In the data rows, the value 500 means zero.
Here are some rows, each followed by its group. Groups can overlap.
c(604, 511, 437, 392, 494, 574, 374, 485, 638, 377, 336, 470, 555, 601, 756,
  392, 542, 458, 489, 471, 367, 407, 377, 349, 482, 481, 422, 375, 414, 349,
  655, 385) 0
c(736, 608, 302, 498, 652, 436, 342, 293, 658, 444, 393, 517, 623, 654, 579,
  381, 485, 470, 585, 324, 563, 430, 346, 344, 456, 618, 442, 561, 483, 368,
  462, 376) 1
c(440, 302, 574, 438, 364, 467, 629, 625, 427, 567, 559, 475, 492, 405, 435,
  526, 474, 672, 606, 462, 545, 683, 628, 408, 579, 506, 720, 603, 374, 647,
  235, 572) 2
c(609, 689, 322, 603, 719, 560, 388, 357, 592, 322, 403, 433, 555, 661, 509,
  426, 349, 470, 641, 491, 514, 280, 318, 544, 525, 636, 358, 438, 624, 429,
  562, 510) 3
c(458, 480, 507, 532, 439, 474, 476, 551, 512, 511, 494, 530, 523, 447, 423,
  482, 580, 395, 283, 573, 364, 461, 502, 597, 453, 333, 448, 444, 593, 421,
  713, 438) 4
c(554, 400, 479, 440, 364, 409, 427, 508, 499, 565, 484, 640, 555, 466, 566,
  447, 637, 540, 445, 366, 450, 564, 486, 381, 611, 574, 456, 622, 294, 494,
  365, 314) 5
c(511, 604, 437, 530, 539, 604, 474, 423, 609, 436, 449, 450, 433, 546, 544,
  576, 390, 405, 523, 491, 359, 280, 455, 412, 513, 439, 459, 368, 486, 469,
  544, 569) 6
c(439, 545, 565, 594, 488, 347, 608, 488, 432, 515, 613, 500, 578, 416, 414,
  583, 501, 522, 435, 594, 379, 688, 589, 634, 469, 383, 521, 490, 522, 436,
  552, 559) 7
c(316, 330, 723, 542, 305, 444, 703, 704, 286, 729, 633, 426, 373, 286, 357,
  684, 563, 562, 445, 583, 533, 672, 736, 519, 584, 409, 746, 624, 402, 735,
  265, 592) 2
c(597, 604, 392, 510, 675, 585, 413, 327, 566, 397, 404, 443, 551, 643, 591,
  475, 384, 496, 635, 477, 527, 401, 376, 501, 489, 691, 376, 480, 593, 444,
  558, 578) 6
c(597, 578, 270, 516, 579, 580, 275, 294, 638, 447, 364, 576, 585, 633, 609,
  309, 505, 439, 498, 365, 526, 370, 297, 406, 606, 671, 366, 539, 544, 368,
  473, 338) 5
c(433, 396, 649, 514, 321, 413, 611, 665, 477, 695, 548, 483, 509, 336, 406,
  633, 610, 521, 307, 510, 399, 625, 632, 479, 533, 379, 591, 558, 345, 591,
  361, 479) 2
c(473, 347, 516, 445, 358, 506, 580, 556, 514, 604, 515, 586, 535, 373, 464,
  544, 422, 628, 452, 489, 463, 644, 569, 381, 608, 532, 667, 577, 413, 628,
  177, 485) 2
c(566, 333, 527, 342, 282, 517, 464, 627, 512, 551, 458, 496, 422, 544, 464,
  428, 793, 582, 477, 328, 562, 377, 522, 358, 590, 425, 542, 538, 252, 712,
  311, 384) 5
c(404, 487, 486, 503, 478, 496, 495, 583, 505, 493, 513, 634, 575, 444, 442,
  531, 505, 432, 337, 590, 423, 566, 518, 596, 403, 356, 440, 479, 555, 439,
  647, 417) 4
c(329, 374, 592, 575, 475, 453, 656, 652, 229, 612, 719, 565, 484, 334, 306,
  593, 444, 518, 411, 636, 575, 716, 669, 720, 601, 485, 597, 612, 605, 666,
  401, 610) 3
c(439, 589, 573, 571, 590, 488, 547, 537, 393, 587, 585, 486, 423, 424, 514,
  597, 490, 398, 367, 544, 460, 471, 533, 576, 579, 561, 482, 513, 579, 480,
  532, 539) 5
c(429, 678, 452, 629, 658, 585, 503, 440, 469, 442, 485, 473, 434, 443, 513,
  622, 294, 442, 424, 665, 502, 382, 471, 648, 552, 432, 446, 408, 744, 432,
  681, 580) 3
c(518, 476, 349, 418, 547, 586, 389, 430, 546, 434, 399, 500, 471, 535, 705,
  408, 430, 491, 567, 465, 522, 449, 394, 407, 582, 724, 498, 561, 491, 498,
  400, 460) 5
c(457, 349, 651, 482, 301, 430, 556, 609, 396, 523, 559, 491, 510, 395, 462,
  491, 685, 523, 370, 531, 405, 592, 586, 565, 535, 408, 525, 469, 392, 495,
  506, 486) 5
c(382, 400, 587, 506, 340, 484, 572, 620, 427, 582, 618, 522, 452, 392, 423,
  574, 620, 426, 301, 557, 439, 521, 614, 572, 441, 249, 502, 473, 462, 519,
  629, 529) 4
c(273, 385, 627, 482, 488, 512, 628, 626, 344, 501, 693, 536, 367, 357, 490,
  593, 358, 541, 419, 676, 512, 651, 630, 595, 596, 511, 596, 507, 617, 586,
  507, 588) 7
c(283, 375, 785, 582, 357, 457, 757, 734, 242, 721, 687, 400, 324, 233, 297,
  734, 471, 561, 366, 687, 464, 644, 758, 657, 582, 433, 647, 622, 518, 760,
  429, 676) 2
c(569, 257, 573, 351, 238, 398, 565, 633, 493, 589, 478, 489, 501, 460, 395,
  492, 702, 693, 588, 364, 551, 605, 612, 343, 499, 413, 713, 639, 264, 718,
  184, 481) 2
c(503, 544, 470, 497, 624, 661, 449, 359, 496, 342, 470, 376, 513, 641, 557,
  411, 402, 534, 733, 532, 520, 440, 406, 489, 495, 619, 450, 435, 666, 472,
  581, 672) 6
c(691, 678, 477, 563, 577, 452, 406, 358, 612, 588, 454, 493, 486, 629, 518,
  473, 650, 432, 540, 299, 606, 356, 417, 462, 426, 543, 429, 480, 435, 451,
  494, 396) 1
c(452, 322, 623, 445, 305, 423, 619, 660, 428, 651, 500, 425, 563, 408, 435,
  490, 629, 589, 491, 547, 491, 722, 623, 484, 461, 269, 637, 562, 321, 532,
  453, 535) 2
c(632, 384, 466, 430, 386, 375, 367, 475, 535, 502, 474, 598, 613, 562, 514,
  345, 742, 471, 517, 259, 541, 523, 417, 429, 497, 637, 490, 623, 289, 496,
  316, 266) 5
c(538, 626, 498, 588, 649, 433, 477, 459, 486, 527, 494, 486, 564, 531, 376,
  479, 439, 438, 483, 530, 555, 531, 478, 662, 405, 420, 414, 504, 641, 375,
  707, 538) 4
c(556, 421, 431, 379, 585, 411, 376, 441, 489, 370, 464, 565, 635, 618, 607,
  245, 491, 534, 736, 396, 616, 631, 397, 484, 454, 637, 409, 550, 515, 358,
  538, 396) 0
c(543, 669, 521, 648, 677, 459, 524, 425, 456, 554, 538, 446, 454, 497, 472,
  599, 448, 419, 443, 542, 471, 474, 496, 683, 409, 515, 449, 441, 585, 344,
  671, 580) 1
c(626, 511, 320, 471, 592, 616, 334, 355, 613, 425, 344, 502, 453, 662, 644,
  367, 511, 491, 641, 374, 599, 326, 326, 337, 564, 741, 365, 548, 532, 438,
  398, 435) 5
c(582, 596, 524, 609, 548, 443, 480, 472, 477, 579, 501, 532, 500, 486, 520,
  526, 587, 404, 341, 425, 445, 436, 472, 487, 447, 552, 443, 481, 399, 370,
  530, 399) 5
c(641, 410, 417, 402, 339, 460, 333, 456, 586, 516, 394, 543, 595, 590, 582,
  332, 748, 467, 392, 273, 507, 427, 400, 417, 546, 540, 434, 550, 312, 452,
  435, 251) 5
c(285, 310, 798, 539, 345, 443, 751, 679, 216, 631, 704, 359, 412, 285, 386,
  644, 464, 610, 540, 702, 504, 729, 738, 660, 538, 409, 705, 569, 532, 675,
  400, 747) 2
c(699, 647, 444, 504, 542, 454, 401, 379, 572, 531, 453, 472, 484, 643, 507,
  478, 675, 477, 566, 293, 586, 350, 441, 439, 397, 502, 451, 479, 386, 465,
  496, 383) 1
c(483, 401, 514, 473, 439, 412, 493, 592, 452, 555, 519, 511, 555, 475, 427,
  399, 626, 505, 508, 487, 570, 617, 532, 575, 457, 354, 496, 575, 512, 514,
  559, 466) 4
c(368, 526, 644, 589, 497, 411, 675, 595, 371, 634, 675, 514, 425, 365, 369,
  719, 441, 528, 404, 575, 478, 577, 685, 639, 473, 429, 581, 508, 521, 622,
  436, 601) 7
c(592, 626, 290, 520, 564, 466, 380, 425, 672, 452, 430, 607, 538, 569, 606,
  459, 480, 445, 471, 363, 453, 403, 389, 333, 483, 545, 427, 457, 426, 449,
  403, 325) 1
c(550, 400, 403, 480, 456, 574, 390, 521, 532, 473, 404, 517, 486, 518, 580,
  416, 561, 485, 496, 400, 561, 385, 426, 404, 571, 678, 569, 586, 438, 581,
  317, 390) 5
c(516, 383, 495, 433, 390, 584, 497, 479, 550, 485, 417, 403, 408, 582, 449,
  481, 609, 707, 603, 424, 541, 402, 499, 349, 598, 513, 534, 502, 424, 653,
  353, 554) 6
c(705, 655, 358, 599, 700, 422, 341, 361, 559, 499, 404, 563, 639, 653, 589,
  359, 505, 508, 602, 328, 586, 470, 331, 463, 462, 685, 384, 489, 509, 318,
  507, 348) 1
c(500, 488, 463, 421, 520, 545, 442, 439, 523, 423, 458, 492, 550, 555, 481,
  331, 463, 500, 526, 577, 540, 456, 414, 481, 424, 456, 384, 507, 616, 331,
  778, 468) 4
c(335, 447, 733, 568, 398, 444, 682, 636, 315, 703, 642, 425, 498, 295, 343,
  648, 457, 543, 354, 644, 428, 659, 695, 604, 484, 361, 627, 507, 484, 593,
  512, 628) 2
c(461, 579, 568, 538, 427, 530, 529, 618, 499, 630, 469, 493, 348, 467, 347,
  661, 624, 378, 378, 475, 484, 404, 564, 500, 533, 385, 464, 442, 506, 627,
  458, 517) 3
c(482, 447, 480, 435, 580, 630, 518, 450, 521, 373, 479, 421, 462, 558, 626,
  467, 334, 569, 710, 625, 508, 458, 465, 470, 538, 580, 513, 464, 594, 486,
  537, 643) 6
c(646, 450, 352, 334, 603, 512, 345, 404, 565, 352, 406, 497, 616, 661, 714,
  275, 528, 530, 638, 445, 473, 502, 340, 446, 490, 598, 472, 539, 508, 356,
  638, 353) 0
c(656, 710, 341, 504, 591, 600, 317, 230, 764, 391, 314, 524, 662, 680, 597,
  451, 500, 423, 465, 381, 394, 273, 311, 384, 400, 518, 329, 339, 390, 302,
  622, 420) 6
c(372, 459, 568, 518, 439, 353, 603, 585, 443, 501, 660, 627, 612, 373, 401,
  619, 459, 499, 397, 628, 412, 733, 617, 621, 469, 376, 571, 492, 462, 454,
  523, 478) 7
c(426, 601, 615, 609, 585, 424, 562, 489, 380, 558, 606, 515, 543, 427, 400,
  587, 448, 474, 470, 581, 488, 582, 557, 706, 421, 488, 486, 483, 597, 478,
  621, 550) 7
c(389, 504, 509, 530, 493, 402, 605, 618, 454, 557, 625, 603, 598, 383, 369,
  593, 371, 490, 392, 626, 442, 661, 583, 596, 474, 282, 512, 536, 616, 440,
  631, 481) 4
c(489, 428, 454, 408, 509, 645, 530, 486, 530, 357, 440, 455, 459, 565, 572,
  437, 407, 595, 708, 580, 481, 450, 467, 420, 511, 520, 530, 481, 571, 550,
  496, 657) 6
c(613, 710, 403, 621, 735, 430, 384, 359, 530, 533, 488, 566, 556, 594, 515,
  452, 467, 449, 477, 424, 647, 440, 381, 563, 491, 728, 386, 557, 627, 320,
  643, 418) 1
c(585, 677, 395, 522, 703, 598, 414, 269, 644, 390, 372, 441, 558, 687, 625,
  440, 356, 518, 660, 479, 483, 301, 334, 407, 515, 646, 354, 448, 601, 380,
  588, 568) 6
c(634, 485, 462, 430, 414, 510, 367, 435, 544, 496, 407, 459, 456, 602, 607,
  339, 674, 509, 579, 329, 527, 415, 404, 418, 562, 635, 466, 516, 387, 441,
  440, 379) 5
c(351, 382, 708, 543, 444, 421, 722, 670, 246, 656, 671, 396, 380, 332, 351,
  578, 445, 569, 593, 684, 615, 739, 694, 673, 567, 510, 617, 650, 574, 665,
  433, 670) 2
c(448, 669, 570, 642, 696, 456, 557, 442, 383, 556, 628, 594, 473, 435, 481,
  654, 336, 461, 516, 608, 514, 482, 546, 692, 482, 560, 498, 517, 656, 467,
  592, 643) 1
c(755, 618, 268, 441, 595, 532, 258, 280, 718, 486, 313, 560, 634, 701, 537,
  255, 583, 430, 476, 285, 493, 338, 265, 422, 518, 655, 312, 481, 463, 251,
  574, 279) 5
c(572, 449, 308, 416, 483, 486, 367, 484, 686, 437, 344, 548, 593, 611, 524,
  351, 555, 485, 481, 435, 550, 506, 385, 371, 502, 425, 449, 487, 468, 374,
  561, 354) 4
c(534, 635, 437, 523, 582, 438, 462, 400, 534, 562, 465, 555, 529, 483, 433,
  601, 483, 424, 371, 421, 543, 463, 471, 500, 514, 547, 475, 508, 481, 449,
  437, 407) 1
c(603, 642, 443, 551, 631, 393, 412, 407, 614, 527, 484, 645, 518, 524, 509,
  527, 480, 507, 474, 389, 539, 472, 431, 474, 449, 616, 409, 471, 495, 415,
  535, 422) 1
c(427, 474, 517, 489, 440, 495, 533, 604, 528, 485, 497, 486, 480, 419, 470,
  537, 521, 502, 327, 634, 358, 531, 534, 539, 458, 287, 542, 446, 509, 426,
  669, 496) 3
c(497, 270, 578, 434, 292, 430, 597, 682, 400, 593, 596, 506, 425, 458, 390,
  502, 613, 662, 602, 430, 637, 652, 633, 313, 552, 527, 711, 654, 379, 800,
  164, 517) 2
c(443, 481, 601, 535, 453, 436, 588, 622, 398, 604, 616, 498, 349, 455, 377,
  619, 599, 497, 463, 469, 594, 509, 631, 545, 513, 528, 554, 516, 447, 706,
  330, 570) 7
c(615, 676, 444, 484, 692, 388, 410, 411, 526, 484, 438, 597, 482, 598, 645,
  452, 424, 443, 546, 409, 576, 507, 387, 539, 476, 681, 456, 512, 552, 254,
  636, 345) 0
c(569, 638, 427, 477, 545, 485, 458, 344, 643, 474, 375, 463, 521, 608, 609,
  540, 532, 448, 502, 457, 423, 403, 444, 477, 395, 515, 385, 301, 428, 387,
  603, 511) 6
c(550, 693, 369, 586, 728, 627, 438, 413, 613, 377, 461, 469, 423, 565, 633,
  539, 247, 544, 617, 489, 461, 309, 390, 446, 567, 631, 450, 482, 603, 428,
  497, 546) 1
c(405, 483, 586, 538, 456, 459, 582, 645, 417, 567, 562, 475, 433, 376, 364,
  624, 525, 505, 292, 619, 453, 491, 587, 615, 542, 401, 553, 528, 538, 584,
  543, 548) 3
c(693, 568, 391, 485, 533, 386, 418, 402, 596, 452, 444, 536, 505, 636, 536,
  415, 579, 629, 615, 280, 658, 472, 424, 365, 563, 598, 492, 495, 404, 552,
  324, 362) 1
c(340, 588, 636, 604, 517, 496, 691, 619, 366, 614, 671, 418, 481, 319, 346,
  728, 423, 526, 452, 631, 436, 646, 681, 638, 469, 367, 570, 462, 497, 636,
  424, 641) 7
c(290, 474, 634, 574, 477, 628, 666, 592, 323, 579, 663, 374, 367, 340, 374,
  650, 348, 421, 452, 782, 377, 480, 636, 606, 498, 431, 532, 392, 684, 514,
  692, 732) 6
c(492, 693, 529, 671, 627, 491, 523, 480, 460, 572, 601, 515, 450, 472, 459,
  646, 423, 433, 479, 483, 535, 445, 513, 554, 514, 634, 449, 455, 591, 555,
  435, 560) 1
c(430, 652, 613, 630, 576, 538, 633, 450, 429, 556, 591, 379, 478, 430, 462,
  642, 415, 405, 484, 641, 415, 475, 570, 686, 426, 413, 498, 439, 512, 473,
  691, 706) 6
c(494, 505, 403, 477, 588, 592, 488, 411, 496, 353, 427, 472, 475, 576, 514,
  452, 354, 458, 606, 554, 507, 453, 421, 532, 547, 586, 466, 477, 661, 519,
  542, 593) 3
c(419, 302, 584, 429, 415, 544, 622, 657, 431, 513, 569, 385, 483, 439, 492,
  474, 420, 679, 667, 574, 559, 667, 593, 433, 519, 504, 689, 582, 438, 653,
  277, 635) 2
c(445, 286, 619, 472, 302, 444, 613, 663, 410, 615, 547, 430, 526, 377, 430,
  470, 613, 582, 490, 562, 460, 721, 603, 479, 480, 314, 599, 581, 410, 543,
  502, 528) 2
c(537, 678, 413, 598, 687, 415, 452, 417, 502, 524, 527, 578, 538, 526, 526,
  565, 365, 407, 450, 450, 517, 512, 453, 529, 436, 658, 390, 536, 508, 355,
  528, 419) 1
c(529, 446, 429, 366, 514, 459, 452, 504, 569, 372, 446, 498, 517, 538, 655,
  428, 490, 540, 587, 522, 350, 557, 441, 465, 456, 456, 492, 435, 417, 352,
  585, 394) 0
c(556, 465, 423, 468, 544, 639, 403, 496, 513, 369, 370, 456, 475, 610, 664,
  405, 399, 525, 715, 456, 610, 440, 399, 383, 592, 711, 487, 511, 554, 447,
  416, 529) 5
c(671, 660, 312, 553, 729, 561, 343, 272, 614, 315, 404, 499, 554, 692, 589,
  374, 393, 468, 629, 394, 605, 325, 319, 496, 457, 720, 363, 424, 616, 368,
  578, 498) 7
c(356, 448, 477, 474, 486, 708, 588, 573, 454, 390, 535, 471, 400, 401, 624,
  550, 302, 462, 507, 666, 399, 477, 529, 521, 636, 562, 569, 438, 592, 559,
  493, 558) 3
c(293, 522, 665, 582, 445, 492, 734, 691, 282, 586, 688, 466, 395, 284, 406,
  712, 356, 496, 391, 729, 416, 542, 706, 656, 478, 349, 628, 464, 605, 622,
  465, 710) 3
c(427, 399, 525, 445, 517, 558, 570, 539, 447, 414, 508, 453, 397, 492, 526,
  568, 424, 498, 617, 535, 598, 531, 554, 544, 540, 652, 574, 520, 549, 600,
  407, 570) 7
c(316, 379, 591, 515, 489, 414, 652, 667, 308, 496, 694, 597, 489, 298, 382,
  620, 385, 524, 468, 671, 503, 740, 663, 681, 570, 539, 629, 525, 574, 582,
  419, 583) 7
c(415, 331, 565, 383, 357, 513, 639, 665, 468, 449, 533, 454, 469, 394, 555,
  516, 447, 605, 528, 630, 443, 589, 596, 393, 612, 403, 655, 528, 456, 650,
  377, 556) 2
c(486, 509, 584, 525, 527, 382, 578, 546, 409, 513, 643, 524, 492, 453, 400,
  543, 502, 519, 462, 581, 517, 597, 582, 665, 277, 356, 545, 504, 584, 437,
  693, 531) 4
c(648, 461, 362, 365, 432, 515, 332, 522, 600, 443, 331, 516, 494, 653, 643,
  307, 667, 562, 576, 311, 570, 399, 368, 236, 516, 551, 475, 535, 395, 444,
  478, 302) 0
c(726, 553, 358, 491, 467, 432, 338, 421, 720, 467, 372, 564, 628, 617, 519,
  358, 722, 535, 520, 262, 519, 370, 397, 324, 438, 477, 483, 411, 269, 522,
  414, 274) 1
c(653, 360, 452, 323, 381, 483, 350, 503, 658, 489, 388, 522, 444, 661, 620,
  314, 819, 535, 567, 302, 569, 391, 410, 324, 473, 449, 504, 526, 252, 538,
  428, 308) 0
c(518, 349, 429, 393, 338, 486, 430, 531, 559, 408, 498, 477, 510, 496, 613,
  427, 648, 523, 424, 502, 389, 513, 490, 428, 545, 423, 445, 440, 386, 362,
  473, 368) 5
Which 3 other groups have their centres nearest to the centre of group 3, nearest first?
7 4 6
Which 4 groups are nearest to each row below, nearest first, going by the distance to the centre of the group?
c(511, 462, 509, 432, 408, 522, 488, 510, 564, 471, 370, 435, 544, 571, 466,
  506, 627, 502, 518, 421, 474, 390, 489, 455, 479, 389, 497, 424, 372, 592,
  451, 502) -> 5 6 4 0
c(351, 461, 524, 552, 514, 439, 558, 563, 419, 505, 557, 564, 470, 402, 456,
  539, 406, 513, 449, 626, 498, 645, 559, 602, 491, 366, 480, 503, 636, 445,
  635, 494) -> 4 7 3 6
c(410, 355, 581, 563, 406, 464, 561, 568, 443, 516, 582, 490, 494, 436, 380,
  489, 587, 446, 440, 621, 530, 569, 563, 688, 489, 303, 481, 503, 551, 537,
  652, 582) -> 4 7 3 2
c(494, 436, 491, 481, 396, 509, 486, 597, 534, 596, 487, 559, 450, 499, 498,
  464, 651, 507, 443, 425, 677, 542, 517, 460, 476, 415, 482, 526, 506, 508,
  514, 456) -> 4 5 3 7
c(736, 702, 191, 487, 712, 526, 259, 283, 746, 369, 287, 524, 621, 761, 646,
  344, 473, 519, 649, 274, 595, 283, 234, 376, 509, 727, 350, 477, 493, 333,
  441, 310) -> 0 1 5 6
c(488, 710, 573, 672, 660, 439, 553, 416, 435, 491, 571, 419, 507, 492, 504,
  577, 428, 415, 446, 567, 429, 455, 509, 668, 406, 447, 438, 419, 611, 344,
  684, 592) -> 3 4 6 7
c(486, 403, 514, 486, 467, 460, 533, 527, 439, 453, 461, 519, 589, 496, 473,
  455, 441, 531, 612, 504, 560, 568, 517, 459, 512, 573, 600, 536, 489, 600,
  329, 528) -> 7 5 3 2
c(562, 380, 564, 379, 309, 439, 471, 618, 534, 646, 411, 474, 446, 541, 360,
  436, 814, 531, 477, 408, 623, 475, 536, 370, 444, 327, 527, 602, 421, 566,
  520, 394) -> 5 4 2 0
Which 3 other groups have their centres nearest to the centre of group 1, nearest first?
5 6 0
Which 4 groups are nearest to each row below, nearest first, going by the average distance to the group's rows?
c(465, 411, 558, 477, 400, 557, 611, 606, 502, 584, 502, 466, 460, 420, 484,
  549, 437, 612, 569, 493, 533, 553, 588, 376, 554, 500, 652, 621, 463, 716,
  205, 589) -> 2 7 3 5
c(428, 576, 523, 576, 665, 553, 545, 458, 368, 474, 587, 465, 482, 477, 458,
  498, 349, 413, 596, 606, 571, 565, 525, 679, 455, 628, 494, 538, 666, 491,
  622, 652) -> 7 3 4 6
c(586, 696, 476, 615, 619, 377, 479, 441, 479, 610, 527, 540, 440, 508, 464,
  577, 536, 422, 465, 403, 570, 497, 494, 579, 449, 550, 494, 529, 491, 524,
  482, 489) -> 1 4 7 5
c(630, 430, 322, 387, 562, 453, 309, 412, 570, 309, 413, 556, 685, 660, 661,
  222, 474, 543, 677, 397, 569, 557, 346, 418, 518, 675, 434, 581, 565, 298,
  566, 338) -> 0 5 1 6
c(624, 569, 424, 475, 587, 615, 392, 313, 581, 442, 408, 464, 502, 688, 525,
  406, 470, 469, 695, 397, 593, 365, 377, 383, 426, 669, 405, 470, 522, 485,
  473, 549) -> 1 6 0 5
c(582, 601, 407, 477, 700, 656, 394, 270, 550, 305, 427, 394, 595, 679, 574,
  349, 382, 479, 715, 502, 562, 359, 350, 544, 459, 700, 351, 425, 644, 450,
  622, 650) -> 6 1 0 5
Which 3 groups are nearest to each row below, nearest first, going by the distance to the group's nearest row?
c(464, 348, 555, 370, 271, 511, 507, 509, 449, 589, 495, 400, 407, 433, 412,
  490, 747, 594, 394, 395, 473, 419, 570, 380, 612, 311, 603, 574, 452, 724,
  284, 463) -> 5 6 2
c(400, 426, 615, 478, 425, 506, 647, 574, 369, 525, 620, 412, 425, 447, 420,
  543, 493, 570, 580, 627, 474, 623, 628, 632, 463, 419, 525, 522, 544, 561,
  498, 707) -> 7 3 2
c(697, 571, 347, 442, 484, 502, 304, 382, 752, 466, 334, 476, 557, 627, 574,
  381, 738, 488, 448, 290, 495, 305, 357, 310, 434, 496, 397, 369, 320, 462,
  472, 280) -> 1 0 5
c(554, 584, 413, 488, 589, 577, 436, 336, 551, 381, 434, 435, 519, 582, 592,
  409, 381, 475, 615, 534, 462, 385, 393, 533, 524, 586, 432, 473, 611, 494,
  576, 599) -> 3 6 1
c(671, 521, 321, 357, 551, 610, 327, 457, 637, 393, 304, 517, 485, 677, 709,
  326, 536, 507, 655, 402, 533, 385, 317, 264, 453, 596, 419, 499, 417, 309,
  504, 349) -> 0 5 1
c(588, 657, 316, 478, 682, 560, 385, 416, 664, 384, 422, 529, 476, 602, 735,
  489, 318, 512, 520, 478, 421, 401, 366, 410, 496, 592, 429, 393, 527, 362,
  578, 452) -> 1 6 3
c(528, 619, 496, 571, 607, 478, 477, 419, 479, 450, 501, 636, 553, 551, 528,
  495, 452, 349, 537, 483, 535, 569, 444, 589, 424, 548, 475, 441, 575, 351,
  698, 431) -> 4 1 0
c(600, 496, 491, 484, 548, 482, 450, 352, 513, 440, 486, 457, 607, 596, 507,
  359, 489, 534, 734, 442, 569, 506, 452, 565, 387, 575, 403, 453, 474, 398,
  518, 576) -> 0 6 3
c(520, 635, 454, 615, 628, 587, 443, 440, 466, 539, 503, 530, 464, 532, 435,
  524, 493, 413, 356, 506, 548, 405, 444, 588, 528, 610, 420, 491, 598, 530,
  546, 514) -> 1 5 4
c(474, 617, 482, 574, 516, 448, 488, 515, 487, 588, 578, 653, 586, 433, 441,
  621, 479, 437, 358, 485, 456, 516, 549, 584, 465, 489, 448, 504, 471, 441,
  484, 464) -> 1 5 4
c(488, 705, 593, 605, 591, 585, 565, 394, 466, 553, 508, 440, 419, 507, 486,
  654, 465, 423, 485, 519, 467, 391, 531, 585, 423, 487, 469, 392, 543, 502,
  574, 670) -> 6 1 5
c(447, 439, 633, 517, 422, 439, 560, 540, 372, 601, 598, 545, 438, 397, 410,
  538, 575, 536, 409, 479, 550, 601, 590, 571, 568, 554, 556, 617, 467, 530,
  379, 497) -> 7 5 3
Which 3 groups are nearest to each row below, nearest first, going by the distance to the centre of the group?
c(624, 551, 344, 406, 506, 491, 349, 417, 649, 395, 386, 530, 492, 568, 648,
  475, 563, 457, 413, 370, 415, 410, 365, 357, 474, 642, 435, 450, 414, 357,
  476, 312) -> 0 5 1
c(566, 314, 439, 428, 326, 503, 422, 547, 628, 499, 399, 563, 475, 574, 494,
  382, 722, 574, 492, 400, 579, 439, 458, 304, 476, 404, 464, 479, 413, 548,
  438, 368) -> 5 0 4
c(454, 632, 510, 621, 585, 491, 534, 444, 476, 506, 552, 584, 522, 410, 446,
  655, 343, 388, 351, 569, 460, 518, 519, 630, 516, 445, 437, 515, 617, 435,
  571, 483) -> 3 7 4
c(508, 470, 522, 566, 436, 441, 547, 558, 422, 576, 575, 586, 479, 423, 386,
  609, 604, 481, 338, 443, 603, 556, 574, 580, 576, 482, 498, 609, 456, 586,
  373, 399) -> 7 3 4
c(478, 467, 531, 487, 327, 499, 487, 613, 548, 620, 465, 550, 418, 444, 418,
  549, 722, 388, 272, 505, 472, 449, 551, 452, 471, 324, 483, 444, 399, 529,
  614, 411) -> 4 3 5
c(706, 714, 299, 542, 758, 521, 361, 251, 696, 341, 346, 463, 659, 703, 675,
  353, 349, 590, 691, 419, 492, 433, 294, 403, 430, 632, 406, 470, 564, 266,
  592, 420) -> 1 0 6
c(541, 506, 465, 477, 477, 524, 481, 363, 663, 438, 398, 403, 596, 561, 500,
  478, 554, 510, 445, 519, 258, 446, 457, 449, 390, 313, 388, 188, 417, 411,
  640, 534) -> 6 4 0
c(459, 470, 538, 516, 408, 562, 549, 640, 421, 645, 501, 443, 349, 436, 331,
  614, 625, 520, 410, 466, 639, 428, 570, 499, 566, 443, 549, 557, 492, 711,
  409, 565) -> 2 3 7
c(449, 491, 472, 580, 643, 603, 512, 411, 438, 423, 515, 477, 465, 496, 443,
  518, 359, 461, 481, 614, 497, 455, 462, 588, 556, 582, 463, 521, 730, 495,
  668, 627) -> 3 6 7
c(323, 502, 599, 588, 566, 415, 645, 613, 327, 483, 652, 553, 503, 366, 352,
  677, 340, 477, 450, 652, 426, 699, 652, 667, 562, 472, 538, 523, 595, 564,
  510, 606) -> 7 3 2
c(466, 691, 488, 606, 776, 563, 535, 408, 459, 447, 614, 480, 375, 527, 578,
  601, 215, 466, 669, 558, 561, 485, 485, 561, 521, 722, 487, 505, 689, 465,
  523, 613) -> 6 3 1
Group 0 spreads out most along one direction. Which 3 other groups' directions of most spread are closest to that one, closest first?
1 2 5
Which 3 other groups have their centres nearest to the centre of group 7, nearest first?
3 4 2
Which 3 other groups have their centres nearest to the centre of group 2, nearest first?
7 3 4
Group 2 spreads out most along one direction. Which 3 other groups' directions of most spread are closest to that one, closest first?
1 6 4
Which 3 other groups have their centres nearest to the centre of group 4, nearest first?
3 7 6
Which 4 groups are nearest to each row below, nearest first, going by the distance to the group's nearest row?
c(519, 556, 420, 463, 571, 689, 462, 397, 592, 430, 351, 399, 447, 601, 651,
  458, 340, 484, 712, 497, 530, 351, 408, 306, 475, 619, 474, 462, 553, 495,
  478, 619) -> 5 6 3 1
c(484, 395, 577, 389, 297, 583, 521, 558, 556, 584, 345, 369, 423, 495, 465,
  518, 678, 534, 438, 468, 431, 292, 555, 286, 445, 289, 565, 427, 357, 708,
  381, 574) -> 6 5 3 2
Group 7 spreads out most along one direction. Which 3 other groups' directions of most spread are closest to that one, closest first?
3 5 4
Which 3 other groups have their centres nearest to the centre of group 5, nearest first?
0 1 6
